128 stands for zero in the data rows.
Here is a table of points, one per row:
[149, 197, 174, 207, 201, 159, 157, 179, 194, 189, 188, 189, 181, 183, 196, 172, 186, 203, 185, 179, 162, 208, 173, 171, 174, 168, 163, 201, 169, 192, 170, 198]
[152, 171, 126, 212, 219, 169, 176, 172, 156, 140, 153, 134, 124, 169, 162, 158, 179, 171, 198, 162, 189, 206, 159, 142, 149, 138, 139, 148, 133, 144, 190, 146]
[137, 149, 151, 162, 166, 118, 128, 128, 191, 176, 183, 173, 162, 137, 192, 165, 140, 203, 148, 134, 135, 153, 160, 133, 130, 143, 153, 194, 146, 150, 137, 173]
[149, 133, 147, 172, 179, 128, 135, 125, 200, 181, 187, 177, 166, 130, 206, 185, 141, 211, 159, 122, 147, 179, 178, 130, 125, 150, 163, 200, 148, 127, 149, 155]
[137, 196, 158, 198, 202, 157, 162, 173, 154, 135, 151, 132, 139, 179, 157, 151, 187, 167, 186, 176, 173, 191, 150, 170, 170, 140, 130, 151, 152, 194, 175, 197]
[129, 121, 148, 170, 168, 104, 125, 104, 170, 163, 162, 162, 154, 107, 171, 157, 105, 175, 153, 113, 121, 170, 156, 130, 129, 136, 134, 175, 141, 130, 134, 164]
[138, 146, 110, 165, 165, 113, 133, 127, 166, 151, 164, 146, 131, 131, 169, 171, 141, 183, 155, 126, 132, 173, 172, 109, 111, 137, 150, 163, 120, 132, 141, 132]
[148, 196, 172, 201, 208, 168, 167, 178, 193, 183, 184, 185, 176, 180, 195, 161, 197, 196, 188, 177, 180, 198, 153, 154, 158, 167, 164, 198, 164, 179, 184, 187]
[124, 195, 156, 164, 170, 151, 143, 173, 153, 145, 144, 145, 139, 180, 153, 146, 188, 157, 152, 172, 155, 156, 144, 165, 163, 134, 123, 160, 142, 188, 147, 199]
[144, 131, 135, 177, 167, 117, 133, 109, 191, 174, 179, 168, 152, 114, 194, 173, 118, 205, 160, 111, 128, 181, 170, 120, 118, 144, 159, 189, 143, 127, 147, 151]
[142, 187, 148, 205, 210, 160, 168, 167, 119, 107, 110, 110, 126, 168, 123, 132, 173, 128, 192, 165, 179, 198, 143, 162, 161, 129, 129, 115, 141, 188, 182, 186]
[154, 200, 165, 217, 217, 157, 172, 175, 173, 162, 164, 161, 157, 184, 168, 168, 190, 180, 199, 179, 175, 216, 176, 176, 172, 146, 156, 178, 154, 196, 180, 198]
[125, 186, 146, 187, 194, 145, 153, 162, 143, 133, 130, 130, 140, 169, 140, 113, 177, 147, 171, 163, 164, 177, 125, 155, 154, 124, 112, 149, 134, 182, 166, 189]
[135, 155, 111, 197, 203, 152, 158, 154, 146, 135, 150, 129, 115, 150, 157, 154, 164, 163, 179, 149, 171, 190, 151, 128, 129, 123, 133, 145, 121, 140, 172, 150]
[162, 161, 135, 215, 212, 160, 170, 162, 194, 176, 186, 172, 154, 165, 199, 196, 173, 207, 192, 157, 181, 213, 190, 137, 139, 157, 176, 188, 147, 134, 182, 110]
[128, 151, 145, 161, 171, 117, 123, 131, 185, 167, 171, 166, 149, 139, 185, 164, 143, 197, 149, 134, 135, 167, 158, 130, 127, 136, 148, 184, 140, 151, 138, 173]
[178, 200, 180, 215, 220, 169, 179, 178, 233, 215, 222, 215, 196, 181, 235, 209, 183, 246, 201, 179, 188, 203, 200, 175, 173, 185, 194, 237, 183, 199, 187, 196]
[181, 144, 180, 195, 191, 151, 159, 143, 231, 213, 219, 212, 198, 144, 233, 209, 152, 246, 181, 146, 158, 204, 203, 164, 166, 182, 198, 232, 180, 162, 164, 194]
[171, 148, 140, 227, 224, 159, 178, 149, 194, 181, 192, 174, 162, 149, 198, 196, 157, 209, 206, 143, 184, 225, 198, 127, 138, 159, 178, 191, 148, 127, 196, 130]
[144, 200, 146, 209, 211, 174, 175, 183, 128, 123, 124, 123, 126, 189, 133, 134, 202, 142, 192, 181, 186, 196, 147, 169, 167, 138, 128, 139, 142, 187, 183, 176]
[164, 203, 201, 153, 150, 166, 148, 183, 201, 197, 192, 195, 196, 187, 203, 168, 187, 201, 144, 189, 148, 166, 156, 197, 197, 181, 166, 208, 186, 214, 134, 235]
[139, 204, 162, 186, 200, 169, 167, 179, 185, 174, 173, 173, 164, 189, 185, 160, 200, 185, 175, 183, 174, 186, 157, 165, 167, 154, 151, 193, 156, 188, 171, 182]
[145, 199, 186, 183, 189, 162, 145, 173, 175, 172, 171, 174, 179, 185, 177, 175, 188, 189, 167, 185, 155, 181, 174, 185, 183, 165, 155, 182, 173, 207, 160, 224]
[117, 141, 115, 173, 174, 117, 126, 122, 156, 140, 148, 133, 120, 126, 157, 145, 135, 169, 154, 118, 134, 171, 145, 107, 105, 109, 124, 155, 108, 128, 141, 143]
[133, 184, 132, 202, 200, 157, 159, 167, 157, 147, 151, 148, 140, 173, 157, 155, 181, 167, 180, 163, 171, 191, 153, 146, 145, 122, 135, 161, 125, 160, 171, 155]
[121, 164, 144, 162, 169, 123, 123, 142, 163, 155, 152, 153, 148, 146, 164, 148, 153, 166, 148, 145, 137, 162, 147, 137, 138, 133, 129, 171, 138, 159, 135, 163]
[143, 158, 163, 179, 185, 137, 148, 145, 177, 166, 165, 165, 164, 144, 175, 172, 148, 183, 168, 150, 155, 174, 172, 153, 157, 145, 152, 182, 158, 174, 157, 198]
[129, 156, 149, 150, 147, 110, 102, 131, 175, 165, 166, 165, 155, 135, 174, 142, 143, 178, 129, 134, 109, 149, 140, 138, 135, 142, 140, 181, 145, 153, 113, 168]
[152, 195, 176, 164, 161, 160, 142, 181, 198, 188, 187, 187, 183, 183, 196, 166, 191, 200, 145, 179, 150, 157, 152, 172, 178, 167, 164, 204, 174, 200, 133, 200]
[151, 193, 187, 176, 186, 159, 141, 174, 184, 181, 174, 180, 181, 182, 185, 152, 180, 183, 162, 182, 152, 171, 140, 190, 182, 171, 159, 190, 178, 205, 158, 225]
[169, 199, 164, 190, 181, 159, 161, 176, 192, 179, 192, 173, 169, 184, 201, 196, 192, 211, 179, 177, 154, 201, 198, 173, 169, 161, 178, 190, 158, 195, 167, 202]
[139, 189, 172, 166, 167, 146, 130, 169, 167, 162, 164, 160, 163, 170, 173, 167, 171, 181, 154, 173, 139, 175, 172, 176, 172, 148, 152, 167, 161, 191, 138, 209]
[172, 146, 181, 160, 149, 145, 141, 138, 223, 208, 211, 207, 190, 136, 223, 197, 132, 229, 147, 147, 130, 171, 187, 166, 163, 179, 184, 223, 178, 170, 140, 201]
[133, 163, 171, 188, 196, 146, 150, 147, 177, 170, 167, 169, 164, 153, 179, 158, 156, 182, 174, 151, 161, 181, 159, 163, 159, 153, 143, 186, 156, 177, 167, 198]
[143, 193, 147, 209, 216, 167, 169, 176, 175, 164, 159, 165, 160, 180, 174, 141, 194, 182, 192, 171, 184, 202, 151, 152, 157, 142, 141, 178, 146, 179, 183, 168]
[134, 182, 143, 194, 203, 151, 160, 159, 171, 156, 161, 158, 150, 165, 174, 145, 168, 179, 184, 158, 170, 190, 140, 153, 153, 132, 132, 174, 139, 175, 169, 181]
[141, 133, 155, 144, 132, 116, 115, 123, 194, 177, 188, 174, 165, 123, 194, 163, 119, 203, 130, 127, 102, 148, 159, 143, 138, 148, 156, 194, 153, 156, 114, 183]
[119, 149, 140, 160, 154, 111, 110, 129, 174, 160, 162, 155, 148, 137, 175, 149, 140, 186, 140, 133, 123, 162, 145, 134, 131, 135, 135, 177, 138, 155, 125, 172]
[154, 94, 152, 171, 163, 126, 139, 107, 204, 183, 190, 186, 164, 105, 207, 185, 91, 215, 155, 108, 129, 177, 178, 127, 125, 156, 167, 202, 151, 122, 142, 151]
[164, 210, 204, 112, 124, 171, 154, 189, 197, 194, 189, 193, 197, 192, 202, 164, 194, 199, 126, 194, 152, 104, 155, 201, 201, 180, 170, 206, 191, 221, 141, 242]
[147, 195, 162, 211, 212, 163, 168, 177, 168, 156, 159, 155, 153, 184, 169, 150, 186, 170, 190, 179, 177, 202, 155, 172, 174, 141, 135, 174, 152, 193, 180, 198]
[149, 189, 184, 162, 145, 151, 134, 173, 194, 188, 187, 186, 180, 176, 198, 165, 173, 199, 147, 174, 136, 170, 161, 183, 176, 162, 160, 198, 175, 205, 132, 219]
[138, 194, 160, 183, 195, 152, 150, 172, 170, 150, 163, 145, 141, 179, 173, 162, 186, 183, 175, 177, 165, 184, 157, 169, 168, 138, 140, 165, 148, 193, 162, 194]
[147, 183, 157, 195, 201, 153, 158, 165, 176, 165, 171, 168, 160, 169, 179, 176, 178, 187, 179, 162, 170, 192, 173, 143, 146, 145, 160, 185, 149, 167, 171, 170]
[144, 121, 108, 200, 192, 132, 152, 122, 165, 148, 160, 145, 128, 122, 172, 170, 130, 185, 180, 115, 156, 199, 171, 104, 109, 134, 150, 164, 119, 119, 166, 124]
[127, 147, 146, 191, 196, 144, 157, 147, 166, 156, 158, 154, 147, 152, 170, 141, 160, 176, 177, 142, 165, 183, 140, 131, 129, 127, 128, 170, 137, 148, 168, 172]
[142, 158, 154, 155, 145, 119, 120, 138, 189, 176, 180, 175, 160, 142, 193, 172, 147, 203, 137, 137, 109, 158, 161, 140, 138, 147, 154, 192, 153, 154, 124, 173]
[154, 122, 158, 175, 164, 127, 144, 115, 193, 183, 187, 182, 165, 115, 201, 180, 126, 204, 164, 119, 140, 189, 182, 144, 140, 151, 164, 197, 152, 148, 151, 176]
[156, 182, 138, 178, 171, 146, 146, 158, 176, 161, 174, 163, 143, 168, 187, 182, 180, 193, 167, 164, 153, 188, 182, 145, 148, 143, 169, 174, 133, 172, 152, 175]
[153, 146, 176, 149, 137, 136, 129, 139, 202, 191, 193, 194, 183, 137, 203, 171, 131, 205, 137, 142, 118, 158, 156, 164, 157, 172, 168, 206, 173, 162, 125, 197]
[126, 195, 157, 137, 141, 154, 132, 169, 167, 158, 153, 151, 145, 176, 165, 137, 183, 170, 116, 172, 138, 126, 125, 169, 168, 134, 129, 168, 145, 191, 127, 190]
[147, 118, 134, 182, 170, 119, 135, 118, 190, 172, 183, 171, 154, 122, 197, 178, 129, 206, 157, 111, 137, 186, 172, 117, 115, 144, 159, 190, 140, 107, 145, 137]
[162, 185, 182, 163, 158, 143, 134, 158, 207, 191, 195, 199, 186, 172, 207, 171, 172, 208, 149, 164, 133, 169, 157, 171, 163, 172, 173, 209, 180, 181, 128, 197]
These points spread out most along one direction. Take the direction at right angles to it along which they spread out most. Go by this last direction. Where along it does each point below lie, from 0 to 99? The average is 50, and the first point in the table lies past the average. One standard deviation of the points above along it is 16.
[164, 210, 204, 112, 124, 171, 154, 189, 197, 194, 189, 193, 197, 192, 202, 164, 194, 199, 126, 194, 152, 104, 155, 201, 201, 180, 170, 206, 191, 221, 141, 242] : 70
[121, 164, 144, 162, 169, 123, 123, 142, 163, 155, 152, 153, 148, 146, 164, 148, 153, 166, 148, 145, 137, 162, 147, 137, 138, 133, 129, 171, 138, 159, 135, 163] : 44
[129, 156, 149, 150, 147, 110, 102, 131, 175, 165, 166, 165, 155, 135, 174, 142, 143, 178, 129, 134, 109, 149, 140, 138, 135, 142, 140, 181, 145, 153, 113, 168] : 56
[148, 196, 172, 201, 208, 168, 167, 178, 193, 183, 184, 185, 176, 180, 195, 161, 197, 196, 188, 177, 180, 198, 153, 154, 158, 167, 164, 198, 164, 179, 184, 187] : 49
[137, 196, 158, 198, 202, 157, 162, 173, 154, 135, 151, 132, 139, 179, 157, 151, 187, 167, 186, 176, 173, 191, 150, 170, 170, 140, 130, 151, 152, 194, 175, 197] : 29
[137, 149, 151, 162, 166, 118, 128, 128, 191, 176, 183, 173, 162, 137, 192, 165, 140, 203, 148, 134, 135, 153, 160, 133, 130, 143, 153, 194, 146, 150, 137, 173] : 61
[181, 144, 180, 195, 191, 151, 159, 143, 231, 213, 219, 212, 198, 144, 233, 209, 152, 246, 181, 146, 158, 204, 203, 164, 166, 182, 198, 232, 180, 162, 164, 194] : 80
[144, 131, 135, 177, 167, 117, 133, 109, 191, 174, 179, 168, 152, 114, 194, 173, 118, 205, 160, 111, 128, 181, 170, 120, 118, 144, 159, 189, 143, 127, 147, 151] : 61
[126, 195, 157, 137, 141, 154, 132, 169, 167, 158, 153, 151, 145, 176, 165, 137, 183, 170, 116, 172, 138, 126, 125, 169, 168, 134, 129, 168, 145, 191, 127, 190] : 44
[135, 155, 111, 197, 203, 152, 158, 154, 146, 135, 150, 129, 115, 150, 157, 154, 164, 163, 179, 149, 171, 190, 151, 128, 129, 123, 133, 145, 121, 140, 172, 150] : 26
[152, 195, 176, 164, 161, 160, 142, 181, 198, 188, 187, 187, 183, 183, 196, 166, 191, 200, 145, 179, 150, 157, 152, 172, 178, 167, 164, 204, 174, 200, 133, 200] : 61
[142, 187, 148, 205, 210, 160, 168, 167, 119, 107, 110, 110, 126, 168, 123, 132, 173, 128, 192, 165, 179, 198, 143, 162, 161, 129, 129, 115, 141, 188, 182, 186] : 12
[125, 186, 146, 187, 194, 145, 153, 162, 143, 133, 130, 130, 140, 169, 140, 113, 177, 147, 171, 163, 164, 177, 125, 155, 154, 124, 112, 149, 134, 182, 166, 189] : 23
